zafev: -31  -43  2  48  24  41
dun: 18  -23  35  -40  -9  55
feful: -9  35  18  -23  -40  18
Zazop: -31  -43  2  48  24  -47
sibin: 6  15  11  -41  -36  23
loke: -29  -30  3  21  -4  -35
zekib: 1  48  24  -55  -36  23
18  -23  35  -40  -9 : dun
-31  -43  2  48  24  41 : zafev
-31  -43  2  48  24  -47 : Zazop
-41  -36  23 : sibin

loke: 44  -21  -49  -7  4  15  -13
rumul: 19  3  -49  -21  -7  -25  34
tuta: 46  -29  -40  -1  15  1  -10
zekib: 18  -17  -8  -8  31  16  -44
nani: 44  -21  -49  -7  4  -36  31
gek: -23  35  8  -9  -28  0  15
Zazop: -24  26  31  -3  -6  -19  10
palo: 22  4  -21  -7  -49  26  -46
feful: -9  11  15  -10  10  5  -21
31  16  -44 : zekib
44  -21  -49  -7  4  -36  31 : nani
-21  -7  -49 : palo

feful: 9  -14  26  -4  13  -1  -14  -15  13
rumul: -1  10  13  -4  -14  -11  -15  -9  13
sibin: -22  20  11  16  -11  1  -7  6  -3
nani: 11  -9  12  10  -14  26  -12  -7  -3
gek: -2  9  7  -6  -9  -9  3  4  -8
Zazop: -32  -1  14  1  -2  8  14  -13  10
palo: 12  1  30  24  -5  -6  -5  7  -5
tuta: -8  11  -44  1  5  -9  11  2  13
loke: -22  20  11  16  -11  1  -5  10  -8
-1  10  13  -4  -14  -11  -15  -9 : rumul
-22  20  11  16  -11  1  -7  6  -3 : sibin
10  -14  26 : nani

zafev: 14  11  -2  -12  6  1  -10  2  -25  0  20  -44  -13  -25  -17  -55  -36  -37  -37  9  1  -9  0  -25  20  6  -10  15  11  1  0  2  -44  -45  -26  -56  -49  -30  -37  -29  25  -16  -19  -11  -41  -22  -44  -29  -18
tuta: -29  -22  -46  -44  -1  5  -14  -1  33  -34  24  -21  -18  2  -8  11  -39  -18  -11  -41  -36  -22  -3  -34  -14  -31  -41  -13  -20  -4  -12  -45  -16  -23  12  10  -10  -33  -20  -29  -2  -27  15  -30  -24  -30  8  -19  -39
sibin: 5  -31  -7  -4  8  12  15  22  9  -7  12  2  17  -29  16  2  -13  14  11  -2  -9  6  1  -10  2  -25  0  20  1  11  15  0  13  9  17  1  11  -23  -23  -24  17  13  14  -21  -21  -28  10  -29  8
-9  6  1  -10  2  -25  0  20  1  11  15  0 : sibin
-29  -2  -27  15  -30 : tuta
14  11  -2  -9  6  1  -10  2  -25  0  20 : sibin
-34  24  -21 : tuta
-23  -23  -24  17  13 : sibin
-10  2  -25  0  20  1  11  15  0  13  9 : sibin
11  -23  -23  -24  17  13  14  -21  -21 : sibin

nani: 8  5  14  5  10  -23  -26  0  1
feful: 10  14  5  8  5  0  -8  -44  -12
loke: 14  10  5  -23  -26  8  5  27  10
14  10  5  -23  -26  8  5 : loke
8  5  14  5  10 : nani
5  14  5  10  -23  -26 : nani
14  5  10  -23  -26  0  1 : nani
14  5  10  -23  -26 : nani

zekib: 29  12  -4  8  23  31  10  16  16  10  6  24  25  -5  25  -12  26
tuta: 35  -26  27  -45  -29  -36  -32  -37  -38  -39  -22  -46  -24  6  -14  1  -24
feful: -11  22  -13  50  17  -29  5  21  16  10  -5  -4  15  -9  13  -11  21
palo: 29  12  -4  8  23  31  10  16  16  10  6  24  25  -5  26  -12  26
zafev: 35  -26  27  -45  -29  -36  -32  -37  -38  -39  -22  -46  -24  6  -14  1  18
16  16  10  6  24  25  -5  25 : zekib
35  -26  27  -45  -29  -36  -32  -37  -38  -39  -22  -46  -24  6  -14  1  18 : zafev
29  12  -4  8  23  31  10  16  16  10  6  24  25  -5  25  -12  26 : zekib

gek: -31  -34  18  -22  -52  -35
tuta: -31  -34  -30  -33  -42  -1
sibin: 28  -37  10  -58  -11  24
loke: -31  -34  -30  -33  -42  -17
zafev: 7  8  -33  -30  11  22
-31  -34  -30  -33  -42  -1 : tuta
-31  -34  -30  -33  -42  -17 : loke
-58  -11 : sibin
8  -33  -30 : zafev
18  -22 : gek

gek: 31  18  8  3  31  -15  -11  -5  5  18  -22  24  -25  9  35  -8  -5  -9  3  8  -3  -18  8  6  7  2  -28  -26  1  11  5  1  9  0  -10  -10  22  -10  18  19  4  -22  -15  -5  -28  -23  20  -29  -13  0
sibin: 3  8  -3  -18  8  7  7  2  14  -48  15  -42  15  -13  -44  2  17  -4  -10  3  20  11  7  -9  5  20  16  15  9  -37  -21  13  -21  9  11  18  -24  22  -25  -35  13  11  12  16  15  16  -25  15  16  11
Zazop: 38  7  17  2  32  -11  -8  11  5  26  -8  29  -3  6  37  3  0  -6  -4  19  -2  -3  11  2  6  -2  -15  -17  9  16  23  -1  16  1  -14  6  7  -6  9  -23  20  -28  -13  4  -29  -22  19  -5  -15  0
zekib: -21  -28  -23  6  -39  1  10  -9  8  -48  1  -40  -13  -19  -32  3  25  -13  -7  -1  9  7  15  -18  13  4  -12  1  15  -34  -17  9  -22  7  22  6  -25  3  -27  -35  9  7  8  3  -10  -5  -26  -6  -5  17
feful: -21  -28  -23  6  -39  1  10  -9  8  -48  1  -40  -13  -19  -32  3  25  -13  -7  -1  9  7  15  -18  13  4  -12  1  15  -34  -17  9  -22  7  22  6  -25  3  -27  -35  9  7  8  17  11  11  -17  7  19  10
rumul: 19  -19  18  -4  12  -3  -5  12  19  8  1  8  1  -7  11  4  1  -13  -13  26  9  0  14  -11  -1  18  -11  -15  13  11  12  4  11  13  -21  1  -11  9  -11  13  1  -18  -12  15  -10  -6  -13  -12  14  4
19  4  -22  -15  -5  -28  -23  20  -29  -13  0 : gek
20  11  7  -9 : sibin
3  8  -3  -18  8  6  7  2 : gek
-21  -28  -23  6  -39  1  10  -9  8  -48  1  -40  -13  -19  -32  3  25  -13  -7  -1  9  7  15  -18  13  4  -12  1  15  -34  -17  9  -22  7  22  6  -25  3  -27  -35  9  7  8  17  11  11  -17  7  19  10 : feful
-21  -28  -23  6  -39  1  10  -9  8  -48  1  -40  -13  -19  -32  3  25  -13  -7  -1  9  7  15  -18  13  4  -12  1  15  -34  -17  9  -22  7  22  6  -25  3  -27  -35  9  7  8  3  -10  -5  -26  -6  -5  17 : zekib

dun: 17  19  7  -3  5  -12  -42  -17  -3  27  23  21  -11
zafev: 0  0  -10  -23  -17  -7  -16  -6  -11  36  45  23  1
sibin: 20  14  7  5  0  -25  -26  -14  2  26  17  19  -9
palo: 28  14  2  5  0  -8  -43  -11  -5  34  17  22  -22
nani: 19  16  6  -10  -11  -15  -12  -6  13  33  16  6  -5
Zazop: 1  12  0  -6  -23  -7  -9  -5  -3  32  41  13  2
feful: 26  16  0  5  3  -10  -43  -15  2  13  8  13  -11
loke: 14  0  8  8  10  -19  -42  -19  -1  26  31  14  -13
tuta: 5  8  9  -11  -12  -10  -15  -6  1  24  49  8  -3
zekib: 25  30  21  10  2  3  -38  -9  -13  10  34  8  -20
gek: -6  10  -7  -1  -14  2  -15  -3  -11  28  49  13  3
rumul: 8  -3  15  -12  -2  -22  -21  -17  -3  35  18  9  -6
14  2  5  0  -8  -43  -11  -5  34  17  22  -22 : palo
5  3  -10  -43  -15  2 : feful
-11  -12  -10  -15  -6 : tuta
28  14  2  5  0  -8  -43  -11  -5  34  17  22  -22 : palo
34  17  22  -22 : palo
-15  -6  1 : tuta

zekib: 12  24  -8  36  -27  22  -1  -1  -29  29  1  -3  -19  -35  -18  30  3  -2  1  -2  9
gek: -6  14  -8  -15  -50  -19  -3  -1  -37  -17  16  0  -14  -21  33  24  7  35  12  -9  -15
rumul: 18  25  39  -28  17  18  -2  23  -36  30  -7  -23  13  -4  -18  5  39  -10  32  3  -17
Zazop: -7  12  -5  -12  -18  -5  3  -5  -40  -3  -8  22  20  30  -35  1  -18  3  -2  4  -17
feful: -12  -1  7  8  -37  0  -9  -7  -21  -8  18  -3  -9  -26  17  23  -5  -4  -2  11  -27
dun: 1  11  4  -47  2  2  -14  -8  -17  -1  -2  21  29  19  19  -2  20  4  5  8  -2
palo: 18  18  35  -19  18  34  -13  20  -11  38  -4  -29  -4  7  -3  21  37  -17  40  13  -16
sibin: 12  24  -8  36  -27  22  -1  -1  -29  29  1  -3  -19  -35  26  30  3  -2  1  -2  9
tuta: 12  15  10  17  1  47  5  7  1  48  -9  -10  1  4  23  7  11  -28  25  11  8
loke: 13  -11  -10  19  -38  4  -9  -4  -42  20  17  -18  -15  -3  24  21  -6  9  -2  -23  -2
zafev: -7  13  8  7  -12  -2  0  5  -37  6  0  -16  -9  -37  -7  18  17  2  14  -11  -26
-35  -18  30  3  -2  1 : zekib
14  -11 : zafev
18  25  39 : rumul
13  -11  -10 : loke
-3  -8  22  20  30  -35  1  -18  3  -2 : Zazop
1  4  23  7  11  -28  25 : tuta
12  -5  -12  -18  -5  3  -5  -40  -3  -8  22  20 : Zazop

rumul: 5  -2  -7  -1  -4  -3  6  -15  4  -10  -49  0  -10  -7  3  8  -17  3  4  0  9  -12  -8  0  -4
gek: -2  -6  2  -4  6  -1  -9  -6  -2  2  4  -2  -9  -20  -2  -3  -5  9  2  -3  4  0  12  -13  6
zekib: -7  8  11  -2  0  -6  9  -11  1  0  -1  -7  -3  0  -1  -2  -5  -1  5  1  6  5  -10  22  -3
nani: -1  -4  -3  5  -15  4  -10  -49  0  -10  11  -2  0  1  -6  -9  9  3  4  -2  36  7  20  -6  -1
-1  5 : zekib
0  -10  11  -2  0 : nani
-1  -4  -3  6  -15  4  -10  -49  0  -10 : rumul
-1  -4  -3  6  -15  4  -10  -49  0  -10  -7 : rumul
12  -13 : gek
2  -4  6  -1  -9  -6  -2  2  4 : gek

nani: 45  -45  -6  -12  49  18  -24  43  -31
rumul: 49  -38  14  -5  46  -45  -6  -12  49
feful: 49  -38  14  -5  46  -45  -8  16  -19
46  -45  -6  -12  49 : rumul
49  -38  14  -5  46  -45  -8  16  -19 : feful
14  -5  46  -45  -8  16  -19 : feful
-45  -6  -12  49  18  -24  43  -31 : nani

sibin: 4  -1  -22  7  12
dun: 23  45  52  33  46
zafev: 35  12  6  53  -11
palo: -30  28  -12  -20  -8
feful: -22  -15  2  -14  -37
Zazop: 1  18  17  11  -25
nani: 1  -54  -23  1  0
zekib: 33  -42  -39  -6  -14
tuta: -4  -6  -14  -42  -39
-42  -39  -6  -14 : zekib
11  -25 : Zazop
28  -12 : palo
-54  -23  1 : nani
-30  28 : palo

loke: -12  37  -17  9  -1  -40  40  -11  -58  -16  13  0  -13  -2  -2
rumul: 6  4  22  -3  -12  -2  -7  1  -20  -17  -5  8  -28  4  2
nani: 21  -22  -23  18  4  -21  -18  -5  15  13  0  -13  -16  -2  13
dun: 32  -23  -25  26  15  -22  -27  -27  15  22  22  -24  19  -8  22
sibin: 3  7  51  -17  -13  30  -20  -17  -13  -11  12  20  -1  15  -2
palo: 33  28  -18  11  0  -22  -31  -11  4  16  9  26  -44  11  18
zekib: -13  12  26  -2  -15  14  -31  -20  10  16  15  8  -17  10  2
tuta: -14  55  -20  -16  2  20  5  -4  24  43  19  53  1  15  -11
-22  -23  18  4  -21  -18  -5  15  13  0  -13  -16 : nani
-11  12 : sibin
13  0  -13  -16  -2 : nani
-16  2 : tuta
20  5 : tuta

